One vector is turned by the same rotation once a tick. Each row is the vector after some number of ticks, and that number follows the row.
The counts run from 0 to 259.
[-18.3  22.9   0.8   6.9 -33.8   8.8   2.7   4.0   3.6  -3.0  -2.3 -14.3
   4.1  -3.2  19.1   3.4  10.4  19.1 -19.5   5.1 -30.3   0.1   4.0   2.9
  -7.4 -11.4  11.9 -27.1  -8.4   0.0  -7.3  -2.2  18.4 -21.6 -22.3  -7.0
 -22.8 -18.4   9.8  22.1  22.5  -0.1  -8.8   0.5  -4.4] => 143
[-24.6  10.5  -0.1  33.1 -20.5  -0.8  24.4   6.3 -25.4  19.4 -16.7  12.2
   3.3  -3.5  18.4 -11.4   7.8   7.5 -19.3  -5.1 -17.3  -2.3   4.0 -10.9
  27.7   2.8 -16.2 -33.2  22.8 -10.4 -10.2 -11.8  -6.7  23.4   4.5  -0.7
 -19.7 -10.1  13.8  11.3   0.7   0.9  -3.5   2.1   2.4] => 57
[-37.9   8.2 -26.0   9.6  -5.1 -11.9   9.2 -18.0  -9.1  18.2  -0.5 -25.6
  -9.8  -6.4  -2.7 -26.2   8.5 -12.6  22.6 -12.0   8.4  -3.3   2.8 -18.2
  10.5   1.0  -3.2 -15.9   8.3 -17.8 -18.4  12.7 -31.3  -0.3   4.3  -3.5
  13.8   5.8  18.5  -1.9  -7.0   0.4  14.2   8.4  -8.3] => 97
[ -3.3  13.3 -29.2   4.1 -24.7  -4.2   9.6  -8.7  -4.1  -6.0  -2.1 -29.7
  -0.3 -23.0   1.3 -11.9  18.9  14.0  30.6   2.0 -16.3  14.9  14.3  13.6
  -0.5   3.4 -18.2   3.3  -5.9 -17.0  -6.8  15.8 -14.7 -21.8 -29.2   3.1
   8.8   9.3  15.8   0.4  -5.6 -17.1   7.9  19.2  -4.5] => 10
[-33.8  -0.2 -23.2  -4.8 -24.4  -9.3  -5.9   4.1 -28.4  10.1  17.7 -25.1
  -3.3   6.6 -10.8  22.0   0.3   9.3   1.4 -18.5   2.9  -7.2  16.0  -2.7
  18.8  10.0   3.7 -16.0 -14.1 -14.1 -16.9   5.6 -12.7 -23.2  10.3  -1.1
   3.8 -11.7   3.9  10.7   0.3   3.7  13.7  12.3  21.6] => 225
[-10.2  -6.0 -10.7  24.8   2.3   8.1  15.4  -6.4   3.7 -10.1  -4.3 -10.8
   2.3  22.6  18.0 -28.1 -16.9   6.0 -17.0  10.6   5.5   2.0 -19.2 -35.9
  -2.9  19.1   6.0 -28.7  -6.8   3.2  10.3  -3.3  -9.0  35.9  11.5  -6.5
 -13.5   2.8   9.8 -14.0  -6.6  -3.9   9.7  19.2  -8.3] => 188
[-24.6  21.6 -15.6 -27.4  -8.9 -20.1 -14.6  -3.4   5.6  -9.8 -18.9 -11.3
   5.8  -2.5  15.3  -7.8  11.6  -9.2  14.4  -2.7   0.8  16.4  22.2   5.0
  -4.0 -22.0 -15.9 -28.2 -20.5   6.7   0.5  -3.0  -6.5  -1.0   2.4  -4.6
 -16.8 -25.3  -4.9 -18.9   7.1 -18.4   4.2  18.3  -3.0] => 90
[-57.9  20.3  -5.0  21.8  -6.4  -9.1   9.3  34.0  -6.2  -1.9  -9.0   4.5
   6.6 -16.7   8.1  -7.9  14.8  10.0 -22.0  -6.7   5.4  12.4  -1.6   1.5
  -8.6  22.3   4.2 -19.1  -1.0   3.5  -2.4 -22.1   8.1  -3.8  -2.9   2.2
 -16.7  -4.7  26.0  -2.0   3.9  18.0  -1.4   9.0   4.2] => 217
[-39.2  13.3 -13.2  13.7  -9.3   5.1   7.0  13.5  -7.9  -9.4 -10.2 -20.3
   2.0 -21.7  20.7 -11.9  23.4  23.6 -16.5   6.3  -6.7   7.5 -22.6   6.8
 -11.8   9.6  27.3  -9.3  -7.8  -2.7   8.1 -20.9   0.9  -9.5   1.5   2.3
  -7.7  -7.4  40.5  -0.7   3.1  12.7  15.7   3.3 -10.8] => 230
[  3.8  -3.3 -11.2  28.6 -19.7   2.8 -11.7  14.6 -15.2  -7.6  12.5   1.0
   7.2   7.1  -0.5  17.9  -2.8   5.4 -33.2  12.8  -9.2  -2.7  12.6   2.5
  19.6   6.6  13.9 -36.9 -12.8  19.6   5.5  -1.0  11.3  22.3   3.6 -13.9
 -30.4  -1.1   1.0  -4.6   1.1 -16.0  19.2  22.4  14.6] => 133
[  8.9  -1.0 -13.9  11.9 -33.2   8.4  10.7  -3.0 -16.7  -4.1 -20.9   5.9
   6.5  15.7  -1.0 -14.5  -8.8  12.2   0.2  13.6 -21.0  -4.6  14.5  -1.7
  20.3  -9.7 -18.8  -7.1  -6.4 -19.0   6.0  17.8 -11.9   9.5  -0.9  20.6
 -10.5 -24.5  17.9  20.9 -23.4 -10.0  10.3  31.5   1.4] => 159
[-11.1  20.9  -2.2   9.9 -35.6   0.1  -0.9  -2.3  -8.3  -4.8 -12.5 -11.9
   4.8   3.6  15.6   1.5  12.4  20.1 -23.5   0.7 -27.7  -8.8  11.7   4.5
   7.1 -12.5   0.0 -28.6  -7.7  -4.7   1.2  -0.4  15.7  -3.0 -19.2  -4.1
 -25.3 -25.4   9.2  26.5  10.3  -5.6  -9.4   9.2   1.5] => 144
[-15.9   4.1 -21.8  -9.7 -24.1   8.8  -5.3  15.7 -10.2 -13.1  12.7 -18.7
   8.3  -3.4  -1.5  28.8  -8.6  24.7  -0.9  -4.5  15.1   2.2  16.2   3.5
 -11.9  20.4  10.5  -9.5 -41.2   2.4  -7.6   9.0   1.7 -23.7  10.7   6.2
  -9.3 -10.6  -5.3   1.6   5.1   0.0  19.2  14.3  24.8] => 223
[  1.2 -14.3 -23.5  18.9 -10.4  -0.4 -11.2  10.1  -4.0   4.3  22.6  17.7
   1.1  -2.3 -10.7  14.5 -20.6  -9.0 -18.0   7.6  13.7   1.6  27.1  -7.3
  15.5  18.3  14.9 -34.7 -13.6  18.6 -11.8  15.6   0.0  16.8   7.6  -3.7
 -19.7   6.4   2.2 -14.8   6.8 -13.8  21.6  20.5   1.9] => 120
[-32.2   5.3 -11.1  19.5  -5.6 -15.0   9.7  16.2 -28.8  16.8 -20.1  -6.5
  -6.5   2.6  14.5 -14.1   1.4   5.0 -11.7 -17.2 -19.1  -5.2  -9.6 -15.7
  13.5  -7.5  -5.4  -8.2  -1.3 -19.4  -1.3 -27.8 -17.9  14.4  -0.2  13.7
 -13.5 -15.8  12.2  13.3 -16.8  -4.8  -2.7  11.3   6.6] => 70
[-18.3   6.6 -10.6  13.3  -7.5 -32.8   2.2   4.8 -14.5 -29.0 -16.3   1.2
  -3.6   2.8 -10.0 -22.1  -7.6   5.1  -9.5   4.1   7.9  -0.3  27.9   2.1
  30.9  -1.7   5.5 -31.4  -9.0 -11.3  14.9   7.2  -5.6  10.1 -10.4  -0.9
  -8.6 -16.9  17.6   1.6  -8.2 -16.9  10.4  26.3 -27.4] => 16
[ -8.3   7.4  -5.9  15.1  -3.1  -2.8  18.2   7.5   9.6  -2.1   2.8  14.0
  25.8 -29.0  26.6  -1.7  -5.6  12.6 -28.1  12.4  14.8  15.9 -11.7 -12.1
  -9.7   4.1   9.0 -30.6   7.0   5.9   1.8  -7.7   7.0   8.0   9.7 -17.4
 -14.7  -9.1   7.2 -18.1  33.2   3.1   6.0 -11.5  16.8] => 47
[ 15.2   8.0  -5.7  23.4 -36.1  13.8   8.8  -3.5 -23.5 -12.9 -10.6 -11.3
   7.9   7.9   1.9   7.7   7.1  18.6 -18.4  15.0 -20.6 -10.2   9.4   9.1
  20.1  -8.4  -3.5 -20.1 -16.7  -1.9  15.0   7.7   4.4  22.6   2.6  -3.6
 -27.5 -17.0  12.7  15.5 -11.0 -11.2  17.3  20.8   8.0] => 146
[ 12.9  -4.3 -30.8   9.7 -23.2  -3.2  -4.6  -7.2   5.7   2.7  23.0  -0.8
  -6.4  -4.2  14.1  -7.5 -11.2  12.9   8.3  14.0 -27.6  18.6  16.1  -1.3
   2.5  21.6  13.9 -13.0  -6.6  12.0  -6.8  15.8 -10.6 -13.0 -30.4  12.6
  -0.5  -0.5   7.5 -21.3  14.5 -20.8  -0.3  24.1 -21.4] => 25
[-16.0  20.8 -19.6   0.7 -11.0 -14.3  13.1  -6.0  -6.3  -6.8  -0.6 -39.6
   1.7 -30.7   2.6 -19.9  18.8  20.9  24.5  -4.6   0.9   8.5   6.1   5.6
  -7.1  -8.4 -19.0   0.8 -11.3 -17.7  -4.4  13.3 -20.4 -22.3 -26.3  -4.3
  13.4   7.5  19.7   3.7   0.3 -12.6  13.1   7.3  -1.9] => 9
[-10.4 -11.6 -13.9  21.7  -1.6  -5.1  -8.3  13.7  -5.5  -5.5  23.4  14.1
  -0.5  -8.5  -7.5  11.7 -26.5   0.5 -22.1  -6.0  17.8  -4.3  19.6 -21.5
   8.5  15.7  34.6 -34.7 -25.4  12.4 -18.3   8.4  -0.8   9.4   7.4 -10.0
 -18.3   8.9   5.2 -16.2  10.0  -7.2  20.3   8.9   2.3] => 121
[-22.4  22.2 -11.4  -4.9   3.8 -17.7  17.4   2.3   0.9 -15.4  -6.0 -32.0
   9.7 -36.8  -3.8 -18.5   7.5  27.2  20.4  -7.6   9.9  11.1  -2.6   4.2
 -14.0  -7.2   2.2  -7.0 -21.5 -19.3  -0.1   0.4 -17.2 -20.3 -20.1  -3.5
  10.5   2.2  24.8   1.9   9.1  -2.6  17.2   4.3  -0.1] => 8
[-21.9   3.9  -4.2  17.1   9.1   4.7  21.6  -1.9   6.5 -14.9  -7.9  -7.0
   9.8  16.9  17.1 -35.3 -19.9   7.0  -9.7   6.1  22.3  -2.1 -20.8 -33.3
 -23.1  10.0  -3.2 -22.6 -11.4   0.0   8.5   4.2  -4.9  24.5   9.9 -12.1
 -15.5   2.5  13.8 -10.0  -4.8   9.1   6.4  12.1  -6.9] => 189
[  3.7   9.0 -12.1   3.3 -39.3  -1.3   7.4  -5.9 -14.7  -6.0 -19.9  -7.1
   1.1  13.9   3.6 -13.8  -4.1  14.3   2.3   0.6 -28.3  -2.8  15.9  -3.6
   4.6 -22.6 -12.1  -9.7 -11.1 -18.8   1.5  15.5  -4.5  -2.4 -17.0  16.2
  -8.0 -31.8  20.8  25.4 -18.6 -10.6  -0.3  23.2  -3.3] => 158
[-15.7 -13.4   3.2  10.8  -9.3   1.2  10.9  18.1   2.3 -11.6 -16.3  24.5
  16.6  -2.3  -1.8 -11.2 -26.7  11.0   4.6   8.4   8.8  18.4   1.0  -7.5
   8.6  -9.6  13.2 -23.9  -8.0 -19.6   3.7   7.7 -13.1   8.0  16.4  15.6
  -1.6 -24.1  28.7   2.7   5.7   4.1  25.8  15.5   1.5] => 162
[ -1.1   0.9 -40.6  39.1  -9.8   0.0  10.5   6.9  -9.6  16.0  22.8 -19.7
   5.2 -25.2   6.5   0.9  15.9   9.1 -14.1   8.6  -1.9  -6.9 -10.4  -2.3
 -22.9  13.8   0.4   5.6   6.1   6.7  -4.9   2.6  -3.9   7.1 -26.1  -9.6
  -9.7  21.4  19.0 -10.8  -5.7  -4.6   8.5  10.8  14.4] => 126
[  3.7  -1.1 -14.5   6.9 -13.8   5.1  13.5  -6.2  22.5  10.3   9.7   0.1
  18.2 -22.5  15.4   6.7  -5.3  -2.5  20.5  12.5  15.1  27.3  12.4 -17.1
 -11.1  12.7 -30.4 -33.7  -7.5  18.2 -10.9  10.0  -8.5   5.1  -1.7 -10.4
  -4.2  18.9 -16.7 -30.1  13.6 -20.0  10.4  12.1  20.5] => 194
[-22.1  34.7 -19.6  -8.1  -0.3  -1.7   6.0  -3.8  19.2 -20.2 -22.3  -8.5
  -3.8  -8.7  14.2 -28.0   5.3   4.1   2.5   2.0   8.9   3.5  11.7  -0.7
 -32.1   1.7  -0.5 -24.3 -21.5  10.5   0.2  -3.3   2.2   1.0  -9.1  -7.1
 -19.4  -9.7   8.1 -20.0  10.6  -7.1  -3.6  12.8 -30.1] => 102
[  9.8  -0.5 -22.9  -9.3  -2.6  12.3  -8.0 -18.7  -2.2 -13.7  -5.2 -28.2
  -5.0   7.0   6.3   7.2 -10.2   0.7  18.1  -0.5  10.5  -0.6   6.2 -14.3
   6.4  -0.8   5.8 -20.4 -41.2  -4.5   0.1   3.8 -29.7  14.2  15.7  -6.0
  -1.1  -3.3  -1.7 -23.3  -3.4 -22.6  26.7  20.8   6.5] => 93
[-11.2 -12.7 -24.4  -4.6 -29.0 -11.9  -7.0  -8.4  -2.8  15.7  -2.6   5.3
  -5.3  29.5  12.8 -24.8 -12.9 -10.6   6.7   9.9 -22.4  11.7  13.6 -19.3
  11.5  -4.7 -17.6 -13.9   4.0 -15.2  -5.8  16.5 -15.0   2.0 -11.4  18.2
  -1.8 -25.0  13.6   7.5 -15.1 -10.1  -0.2  29.5  -7.8] => 172
[-10.9  17.7 -11.6  11.8  -6.4 -10.6   3.3  -8.6 -12.1   4.4   9.2 -27.0
  -9.0  16.1  13.2 -16.6 -13.4   6.0  -6.0 -30.4 -10.0 -11.1  11.9 -29.2
   7.5  15.5 -14.5 -33.8 -25.7  -3.9 -17.5   0.7  -9.7   2.1 -18.0 -11.3
 -12.0   1.5 -13.6  -3.1   4.1 -17.5 -16.9  12.8   1.2] => 198
[-43.1  18.8  -8.5  15.7  -0.8 -17.0  18.2  17.4  -5.3   5.8 -14.5  11.9
  16.2 -20.5   5.7  -9.2   7.2  -6.6  -6.4   0.4  20.1  17.7  19.7   0.4
  -9.5  13.4 -34.3 -27.8  12.6  13.1  -9.3  -3.0   9.7   2.3   0.4  -8.8
 -18.6   2.6  -4.0  -8.7   7.8  -2.7  -3.6   7.5  12.9] => 205
[ -6.5   4.5  -3.9  13.5 -18.1 -13.7  11.0   5.7  -6.7  19.9  -5.0  -1.7
  21.9 -44.5   4.0   1.1  12.0  11.8   9.6   8.5  -7.4  19.8   4.7  10.1
  17.9 -23.6  -7.8 -14.2  15.3 -21.1  -5.1   0.6 -15.2  -2.9 -10.3  -0.9
   1.8  -6.0  20.8   4.3  16.6 -15.8  21.6  -2.6  22.5] => 152
[  9.8 -12.2  -9.2  19.2 -32.5  13.1   9.7   5.6  -8.8  -9.3 -20.3  12.7
   6.2  15.2  -2.8  -5.8 -14.7  11.1   2.9  23.7 -13.2   4.8   6.2  -5.9
  17.5  -4.2  -3.7  -5.2  -6.0 -11.7   6.8  20.4 -10.9  15.4  13.5  20.5
  -8.7 -18.6  29.4  12.3 -23.4  -7.8  22.6  35.3   0.4] => 160
[-35.4   9.9 -21.3  18.6   7.4 -23.7   7.2   1.4  -9.9  17.9  11.8  -2.0
 -11.3 -22.6  -6.4 -22.0  -7.9  -8.5  -0.1 -26.0  18.2  -7.7  16.5 -19.6
   9.3   8.4  12.9 -27.3  -0.5 -11.1 -23.9   9.7 -19.8  -4.9 -16.4 -13.5
   7.1  11.5  13.3  -9.2  11.8  -7.0   1.9   4.9 -12.0] => 110
